array([[305, 430, 624, 433,  88, 510, 615, 370],
       [214, 227,  75, 455, 796, 596, 348, 483],
       [852, 294, 185, 319, 206, 337, 481, 201],
       [487, 430, 295, 455, 796, 380, 215, 483],
       [487, 702, 624, 478, 560, 293, 348, 596],
       [487, 634, 515, 478, 678, 337, 281, 596],
       [396, 498, 734, 433,  88, 466, 615, 426]]) → 430

array([[487, 533, 403, 308, 589, 433, 793, 318, 740, 403],
       [443, 385, 685, 589, 386, 609, 652, 506, 583, 738],
       [348, 307, 218, 307, 662, 140, 279, 373, 437, 263],
       [335, 268, 350, 534, 471, 209, 613, 470, 375, 455],
       [293, 344, 490, 363, 371, 378, 611, 522, 312, 487],
       [814, 749, 752, 657, 712, 695, 730, 228, 782, 713]]) → 533

array([[-459,  -95,  159, -444, -467, -358, -659, -479,   69, -285,  208,
        -525, -633, -763],
       [-125, -413, -733, -972,  -10, -748, -225, -191,   98, -443, -200,
        -461, -191, -801],
       [  66, -555,  -10,   61, -590,  283, -645, -287, -299, -406, -104,
        -572, -208,    6],
       [-260,  208,  636,  -11, -482,  124, -668, -432,  553, -680,   95,
        -173, -525, -438],
       [-613, -485,  -40, -876, -713, -322, -466, -481,   -9,  112,  146,
        -582, -206, -403],
       [-554, -418, -792, -423,  -40, -436,  -81,   72, -416, -113, -644,
        -250,  -37, -117],
       [-264, -536, -150,  -59, -645,  592, -343,  -26, -365, -581, -354,
        -429, -452, -212],
       [-182, -576,  319,  -21, -593, -498, -365, -525, -717, -524,  109,
        -556,   75,  118],
       [-378,  -94, -358,  170,  129, -420,  -70, -463, -662, -667, -573,
         238,  -80,  -81],
       [-141, -115, -424, -148,  -22, -437, -148, -231, -431, -610, -432,
        -256, -325, -300],
       [-580, -761,    3, -510, -266, -324, -482, -551, -647, -498,   26,
        -577,  -24, -421],
       [-476,  143,  445,  -81, -462, -645, -110, -232, -508, -106, -637,
        -645, -199,   15]]) → -95

array([[2, 2, 5, 4, 3, 3, 5, 6, 3, 3, 4, 4, 2],
       [2, 5, 4, 4, 5, 5, 4, 4, 7, 5, 7, 5, 3],
       [3, 4, 2, 3, 2, 4, 3, 6, 3, 2, 5, 4, 2],
       [4, 5, 5, 5, 4, 3, 6, 6, 5, 5, 6, 4, 5],
       [3, 0, 4, 5, 4, 2, 5, 4, 5, 3, 6, 3, 4],
       [6, 6, 6, 6, 5, 5, 7, 7, 7, 5, 7, 8, 8],
       [5, 5, 5, 5, 6, 7, 6, 7, 8, 6, 6, 7, 6],
       [6, 6, 8, 5, 5, 5, 4, 6, 4, 5, 5, 4, 3],
       [3, 3, 4, 5, 4, 3, 4, 4, 2, 4, 3, 3, 3]]) → 2

array([[479, 322, 354, 316, 448, 352, 343, 307, 431, 440],
       [519, 885, 135, 269, 230,  91, 791, 235, 469, 263],
       [484, 283, 688, 876, 557, 751, 260, 842, 302, 593],
       [514, 876, 130, 251, 236,  85, 785, 218, 471, 261],
       [480, 339, 657, 899, 522, 724, 301, 866, 294, 562],
       [509, 369, 330, 290, 410, 318, 385, 276, 446, 440],
       [494, 283, 690, 874, 551, 751, 261, 840, 307, 600],
       [496, 865, 119, 247, 242,  78, 775, 217, 465, 244],
       [513, 862, 117, 236, 229,  73, 775, 206, 473, 254],
       [469, 319, 674, 893, 549, 740, 285, 860, 296, 568]]) → 322
---
-3.66 -5.08 -6.54  1.80 -> -6.54
-7.33  0.37  5.24 -7.53 -4.06 -0.42 -5.80 -> -0.42
 7.58 -6.91  8.20 -0.02  1.54  7.27  7.88 -> 7.27
-7.29 -6.53 -4.88  4.81  0.32 -> 4.81
-3.90 -7.20 -8.54  4.75  0.63 -> 4.75
-6.83  4.47  4.20 -6.01  0.00 -5.58 -1.65 -> -5.58
 1.33  6.39 -1.38  1.84 -0.63  8.19  7.57 -> 8.19
 6.53  6.72  2.98 -2.14 -> 2.98
-1.46  0.18 -0.70 -5.77  6.13  3.26  2.04 -> 3.26
 6.79 -1.33  3.01 -4.06 -> 3.01
---
 5.17  -4.56  -5.46   4.70  -5.72  -5.67  -0.32
-5.99   5.43   4.57  -5.72   3.30   2.57   5.33
 4.83  -7.17  -7.12   4.56  -6.56  -6.12  -4.54
Answer: 5.43, 5.33

-6.93  -1.40   2.26   2.57  -0.49   2.09 Answer: 2.57, 2.26

 2.31  -6.10   0.86  -3.39 Answer: 2.31, 0.86

-5.97  -6.33  -5.77  -5.52  -6.73 Answer: -5.52, -5.77

 2.94   0.34  -7.07   2.59   3.40  -8.31 Answer: 3.40, 2.94

-7.49   1.84  -6.92   5.30  -2.98   8.02  -1.28 Answer: 8.02, 5.30

 4.25  -0.04  -1.03  -5.83
 3.46  -0.73  -7.70   4.99
Answer: 4.99, 4.25

 0.43  -0.08   6.77   1.73 Answer: 6.77, 1.73

 6.97  -2.13  -3.96  -3.34   3.76   6.29 Answer: 6.97, 6.29
